In the data rows, zero lies at 4.5, halfway between 4 and 5.
Here are some points, one per row:
[5 4 8 3 4 4 5 3 3 4 6 5 3 3 3 4 0 4 5 4 2 5 3 5 6 6 2 5 5 4 4 4 4 3 5 6 7
 4 3 5 3 6 5 3 6 9 6 2 4 4 5 5 3 7 6 1 7 4 6 2 3 7 8 5]
[5 4 7 4 3 6 7 5 0 5 4 6 2 4 2 7 5 5 4 3 4 7 9 4 5 6 4 3 5 4 4 6 7 5 5 4 3
 4 6 5 4 4 8 4 2 6 9 5 4 4 5 5 5 3 3 5 4 3 4 5 5 5 4 1]
[3 4 5 8 4 4 3 6 3 7 1 6 4 2 8 5 4 5 5 1 3 4 4 2 6 9 2 3 6 5 4 4 3 5 4 6 5
 4 7 4 7 5 4 4 5 1 3 3 4 4 2 6 3 4 6 6 5 4 4 2 4 1 5 4]
[5 7 9 4 3 7 4 5 5 5 6 1 5 5 4 6 2 4 5 5 5 4 6 5 5 3 6 6 3 8 2 5 6 4 4 4 4
 1 1 1 3 3 5 7 7 3 4 3 4 3 2 4 6 4 2 6 2 6 4 2 4 2 4 6]
[6 4 1 7 4 6 3 5 3 3 7 6 5 4 4 4 3 7 4 6 4 8 2 5 6 6 6 5 3 4 4 4 2 5 4 7 5
 3 5 3 6 6 9 7 5 2 3 4 4 5 6 1 6 2 2 4 1 3 5 3 5 8 5 4]
[2 4 4 5 6 6 5 4 7 5 9 4 4 5 6 5 5 2 5 6 2 1 5 7 2 6 3 5 5 3 6 5 5 7 6 3 5
 3 3 7 6 4 3 8 2 5 5 2 6 4 4 3 3 2 4 5 4 2 4 3 7 4 5 4]
[3 5 2 4 4 4 7 6 4 5 5 5 6 6 6 4 4 4 6 3 2 7 4 6 6 3 9 7 6 1 3 5 4 4 4 1 2
 3 5 2 4 3 3 3 4 5 6 4 3 3 3 6 4 2 7 2 5 8 3 4 6 6 6 5]
[8 6 5 7 5 2 7 4 3 6 6 6 5 1 5 6 8 8 4 4 5 0 7 5 3 3 5 7 3 5 5 4 1 6 4 5 5
 6 4 4 1 4 5 5 5 4 1 3 5 5 5 6 4 6 3 3 7 6 4 3 5 6 4 2]
[5 2 5 8 7 7 3 4 5 5 5 6 3 7 4 5 8 4 3 4 4 4 3 4 6 4 5 5 6 6 4 5 7 3 6 5 4
 4 4 2 6 5 5 1 6 6 6 0 6 5 6 6 4 6 3 7 6 6 3 6 6 7 4 7]
[4 4 4 4 4 0 5 3 7 8 6 6 4 7 5 5 5 4 4 5 5 5 5 6 6 2 3 5 7 6 7 3 1 2 4 6 2
 2 4 6 7 8 7 3 5 3 5 7 3 4 4 6 5 4 4 2 4 6 4 7 5 3 6 5]
[3 3 5 2 3 4 2 3 3 4 4 4 3 5 4 2 6 3 6 6 5 2 3 2 4 3 7 3 3 7 3 3 5 7 6 4 2
 5 6 8 7 6 6 6 4 5 4 3 5 2 4 6 5 4 6 3 3 8 4 2 2 6 4 2]
[6 5 6 1 9 5 5 6 6 7 5 5 4 6 6 3 4 6 4 3 5 5 4 4 6 6 6 5 4 6 7 4 5 7 3 5 5
 7 6 5 3 5 4 3 7 7 7 6 6 7 3 2 6 4 5 5 1 6 6 2 7 3 6 5]
[2 6 3 5 6 3 5 5 4 4 2 5 6 9 3 6 3 5 4 5 8 5 6 5 3 4 3 5 5 2 2 4 4 5 6 6 8
 7 4 5 9 3 4 4 3 7 3 2 3 5 4 3 5 6 4 3 3 6 5 3 6 3 4 4]
[5 5 3 5 4 4 2 4 4 5 7 0 2 5 4 4 7 5 4 6 2 5 5 7 7 3 5 4 2 3 1 5 4 5 5 6 5
 5 8 3 4 4 2 3 4 5 6 6 4 2 8 5 6 5 5 7 6 4 5 5 4 1 6 2]
[3 5 5 4 2 3 5 5 5 3 5 5 3 3 4 4 9 5 6 6 6 5 5 1 5 5 4 7 8 3 3 5 5 2 6 6 4
 4 4 4 5 4 2 5 3 4 6 7 6 7 3 2 5 5 4 3 4 3 4 1 3 4 5 7]
[1 5 6 5 6 5 3 6 6 6 2 5 4 5 3 5 6 4 5 6 6 4 2 3 5 2 3 4 7 4 6 6 3 5 3 2 7
 3 5 4 3 4 7 7 5 8 4 8 3 4 4 4 4 3 3 7 6 5 7 3 5 7 1 2]
[6 3 8 4 5 7 5 4 5 6 2 5 9 3 4 4 7 6 5 6 5 6 4 5 2 5 4 5 4 1 4 6 6 5 4 4 4
 5 7 6 6 8 2 4 8 5 5 4 4 1 6 5 5 4 4 1 3 4 6 7 3 3 3 7]
[3 4 3 3 3 8 6 4 5 5 3 6 5 4 4 3 3 5 2 7 8 4 6 5 3 4 5 6 6 5 5 5 2 5 2 4 6
 1 4 4 4 6 4 5 4 3 7 5 8 5 7 4 3 6 9 7 5 5 2 4 3 2 6 2]
[6 4 6 5 4 6 6 8 6 4 4 2 3 4 4 5 6 3 6 5 4 7 4 3 4 5 5 4 5 4 3 2 0 7 5 3 4
 6 1 6 4 4 6 3 3 6 3 4 5 7 4 5 3 2 4 5 4 5 6 9 1 2 4 5]
[6 5 5 3 6 3 5 4 4 2 3 4 6 5 3 2 3 4 5 5 3 2 4 4 6 7 5 5 6 6 3 5 5 3 2 2 3
 0 5 6 7 5 2 3 4 6 1 6 5 7 7 5 5 6 2 6 4 3 4 6 7 5 6 1]
[6 3 5 4 8 2 7 5 8 3 3 4 7 2 7 6 1 5 4 9 5 5 4 2 6 4 4 4 6 5 3 2 6 3 6 5 3
 6 6 6 4 1 6 2 5 2 6 3 4 4 6 4 3 3 5 4 6 4 6 4 5 4 4 2]
[7 5 7 3 4 4 3 5 2 4 5 4 4 3 5 3 5 5 5 3 5 5 3 6 5 2 4 5 7 3 7 3 7 5 3 4 8
 5 4 8 6 1 7 4 2 2 2 5 4 4 8 6 4 5 6 7 2 5 5 3 5 5 6 8]
[6 8 4 4 3 4 1 4 4 4 8 6 7 2 4 4 4 3 2 3 5 7 5 4 2 6 6 2 6 5 8 4 3 4 6 4 4
 5 5 4 6 2 4 3 6 7 4 5 5 4 5 2 3 4 3 5 7 7 2 4 3 2 3 5]
[2 6 6 4 5 3 5 4 0 2 3 4 6 4 6 4 5 5 5 3 4 2 2 5 3 3 6 8 3 9 5 3 2 3 5 5 4
 6 4 4 7 4 4 5 3 5 8 5 4 4 6 2 6 3 5 8 6 4 5 7 3 5 4 6]
[6 6 4 4 7 4 2 4 3 5 7 4 6 5 8 5 5 4 6 6 8 6 7 2 4 4 3 4 1 5 5 4 8 5 4 4 4
 5 3 0 6 6 5 6 4 6 1 7 5 4 3 4 4 4 8 5 6 1 3 6 4 7 7 4]
[3 5 2 7 2 1 4 4 5 3 2 4 5 2 3 5 3 7 5 7 4 3 5 7 5 4 6 2 6 5 4 7 7 8 6 3 5
 6 4 3 4 7 6 5 6 6 6 4 6 6 4 6 5 4 4 5 4 3 5 5 5 1 7 8]
[4 5 7 7 2 7 3 4 7 4 5 8 4 6 3 4 6 5 5 5 5 2 6 9 7 7 7 2 5 6 3 3 5 3 4 5 5
 7 5 5 3 2 5 5 5 5 4 6 5 4 5 3 4 4 6 2 6 4 6 7 7 4 4 6]
[1 2 7 7 4 2 6 4 4 4 9 4 3 5 4 6 2 6 6 3 7 5 2 6 2 5 4 4 6 3 4 6 7 5 5 7 1
 5 5 4 2 4 2 4 5 4 3 5 5 6 5 4 4 6 5 6 2 6 4 8 4 5 3 2]
[6 4 3 5 5 6 1 4 5 5 3 4 5 5 3 5 4 3 4 2 6 5 4 4 2 3 4 4 5 7 4 7 3 4 5 5 3
 5 2 6 0 7 3 2 1 3 4 5 2 4 6 5 5 1 4 3 4 1 4 2 6 5 4 6]
[3 6 3 5 1 7 7 2 5 3 5 2 7 5 4 2 5 2 7 0 3 5 6 2 4 3 3 5 3 3 5 4 6 5 3 5 5
 6 4 3 4 8 6 3 7 2 4 4 4 6 5 3 3 4 4 5 6 5 6 3 7 5 4 3]
[7 3 7 4 4 6 6 6 5 2 5 4 5 7 5 5 3 6 2 4 2 5 3 5 4 2 5 2 5 5 4 6 3 5 7 3 5
 5 7 4 6 6 3 6 2 1 5 7 7 6 1 6 4 8 3 4 8 5 5 4 4 6 5 5]
[4 5 4 5 7 2 5 4 6 7 3 2 5 5 2 4 6 3 2 2 3 8 2 5 6 5 6 5 3 5 6 5 5 5 4 5 4
 4 3 7 5 2 6 9 6 5 4 5 6 6 6 6 5 6 8 3 6 1 2 4 4 4 1 5]
[3 3 2 3 6 4 5 6 4 4 6 6 6 3 3 3 3 3 6 4 4 3 6 0 5 5 2 2 1 3 4 5 3 4 3 6 4
 4 5 3 3 3 3 8 2 5 6 5 3 3 5 7 5 8 5 5 3 8 5 7 6 3 3 9]
[6 3 2 6 5 5 7 3 3 5 3 5 2 7 4 6 3 2 3 6 5 2 6 3 3 7 6 3 2 2 6 5 4 2 5 5 6
 5 4 4 4 3 3 4 9 1 3 8 5 5 5 5 5 1 3 6 4 5 4 4 3 7 6 6]
[5 4 0 0 3 8 5 3 5 4 6 5 3 2 3 7 5 5 4 5 7 5 2 8 6 6 1 6 4 5 4 4 6 1 4 2 4
 8 4 6 4 4 3 6 5 3 4 3 2 5 2 8 6 4 4 6 5 4 5 5 4 5 4 3]
[5 2 7 3 0 3 4 4 5 4 0 4 3 4 9 5 4 4 4 5 3 7 6 5 5 3 5 4 4 3 8 5 2 3 5 4 4
 5 6 4 2 4 3 7 5 6 3 0 5 4 4 2 6 6 4 6 3 3 4 6 6 6 5 4]
[5 5 1 7 6 6 3 3 5 4 1 5 3 3 5 4 3 5 5 5 2 3 4 6 4 3 4 6 2 3 8 5 6 3 5 4 5
 2 3 4 5 3 5 1 2 5 6 6 5 5 0 2 3 7 5 2 1 5 5 7 2 4 3 2]
[5 8 2 2 3 2 5 9 6 6 4 5 4 5 6 5 6 4 3 4 4 4 5 7 1 8 5 4 3 5 2 3 7 5 4 6 6
 3 4 6 3 8 6 2 5 3 4 5 5 2 4 4 5 7 3 6 5 4 5 5 3 8 3 5]
Along one direction, these points spread out more than along any other. Take the direction at right angles to it along which they spread out most. Go by this last direction. Where along it does each point below lie, from 0 to 99? The average is 50, and the first point in the table lies past the average. One standard deviation of the points above along it is 16.
[4 5 7 7 2 7 3 4 7 4 5 8 4 6 3 4 6 5 5 5 5 2 6 9 7 7 7 2 5 6 3 3 5 3 4 5 5
 7 5 5 3 2 5 5 5 5 4 6 5 4 5 3 4 4 6 2 6 4 6 7 7 4 4 6] 74
[5 8 2 2 3 2 5 9 6 6 4 5 4 5 6 5 6 4 3 4 4 4 5 7 1 8 5 4 3 5 2 3 7 5 4 6 6
 3 4 6 3 8 6 2 5 3 4 5 5 2 4 4 5 7 3 6 5 4 5 5 3 8 3 5] 59
[6 4 1 7 4 6 3 5 3 3 7 6 5 4 4 4 3 7 4 6 4 8 2 5 6 6 6 5 3 4 4 4 2 5 4 7 5
 3 5 3 6 6 9 7 5 2 3 4 4 5 6 1 6 2 2 4 1 3 5 3 5 8 5 4] 45
[2 6 6 4 5 3 5 4 0 2 3 4 6 4 6 4 5 5 5 3 4 2 2 5 3 3 6 8 3 9 5 3 2 3 5 5 4
 6 4 4 7 4 4 5 3 5 8 5 4 4 6 2 6 3 5 8 6 4 5 7 3 5 4 6] 24
[6 6 4 4 7 4 2 4 3 5 7 4 6 5 8 5 5 4 6 6 8 6 7 2 4 4 3 4 1 5 5 4 8 5 4 4 4
 5 3 0 6 6 5 6 4 6 1 7 5 4 3 4 4 4 8 5 6 1 3 6 4 7 7 4] 32
[6 5 5 3 6 3 5 4 4 2 3 4 6 5 3 2 3 4 5 5 3 2 4 4 6 7 5 5 6 6 3 5 5 3 2 2 3
 0 5 6 7 5 2 3 4 6 1 6 5 7 7 5 5 6 2 6 4 3 4 6 7 5 6 1] 41
[3 4 5 8 4 4 3 6 3 7 1 6 4 2 8 5 4 5 5 1 3 4 4 2 6 9 2 3 6 5 4 4 3 5 4 6 5
 4 7 4 7 5 4 4 5 1 3 3 4 4 2 6 3 4 6 6 5 4 4 2 4 1 5 4] 45
[5 2 5 8 7 7 3 4 5 5 5 6 3 7 4 5 8 4 3 4 4 4 3 4 6 4 5 5 6 6 4 5 7 3 6 5 4
 4 4 2 6 5 5 1 6 6 6 0 6 5 6 6 4 6 3 7 6 6 3 6 6 7 4 7] 67
[6 4 6 5 4 6 6 8 6 4 4 2 3 4 4 5 6 3 6 5 4 7 4 3 4 5 5 4 5 4 3 2 0 7 5 3 4
 6 1 6 4 4 6 3 3 6 3 4 5 7 4 5 3 2 4 5 4 5 6 9 1 2 4 5] 43
[4 4 4 4 4 0 5 3 7 8 6 6 4 7 5 5 5 4 4 5 5 5 5 6 6 2 3 5 7 6 7 3 1 2 4 6 2
 2 4 6 7 8 7 3 5 3 5 7 3 4 4 6 5 4 4 2 4 6 4 7 5 3 6 5] 43
[6 4 3 5 5 6 1 4 5 5 3 4 5 5 3 5 4 3 4 2 6 5 4 4 2 3 4 4 5 7 4 7 3 4 5 5 3
 5 2 6 0 7 3 2 1 3 4 5 2 4 6 5 5 1 4 3 4 1 4 2 6 5 4 6] 46
[3 5 5 4 2 3 5 5 5 3 5 5 3 3 4 4 9 5 6 6 6 5 5 1 5 5 4 7 8 3 3 5 5 2 6 6 4
 4 4 4 5 4 2 5 3 4 6 7 6 7 3 2 5 5 4 3 4 3 4 1 3 4 5 7] 46
[4 5 4 5 7 2 5 4 6 7 3 2 5 5 2 4 6 3 2 2 3 8 2 5 6 5 6 5 3 5 6 5 5 5 4 5 4
 4 3 7 5 2 6 9 6 5 4 5 6 6 6 6 5 6 8 3 6 1 2 4 4 4 1 5] 18
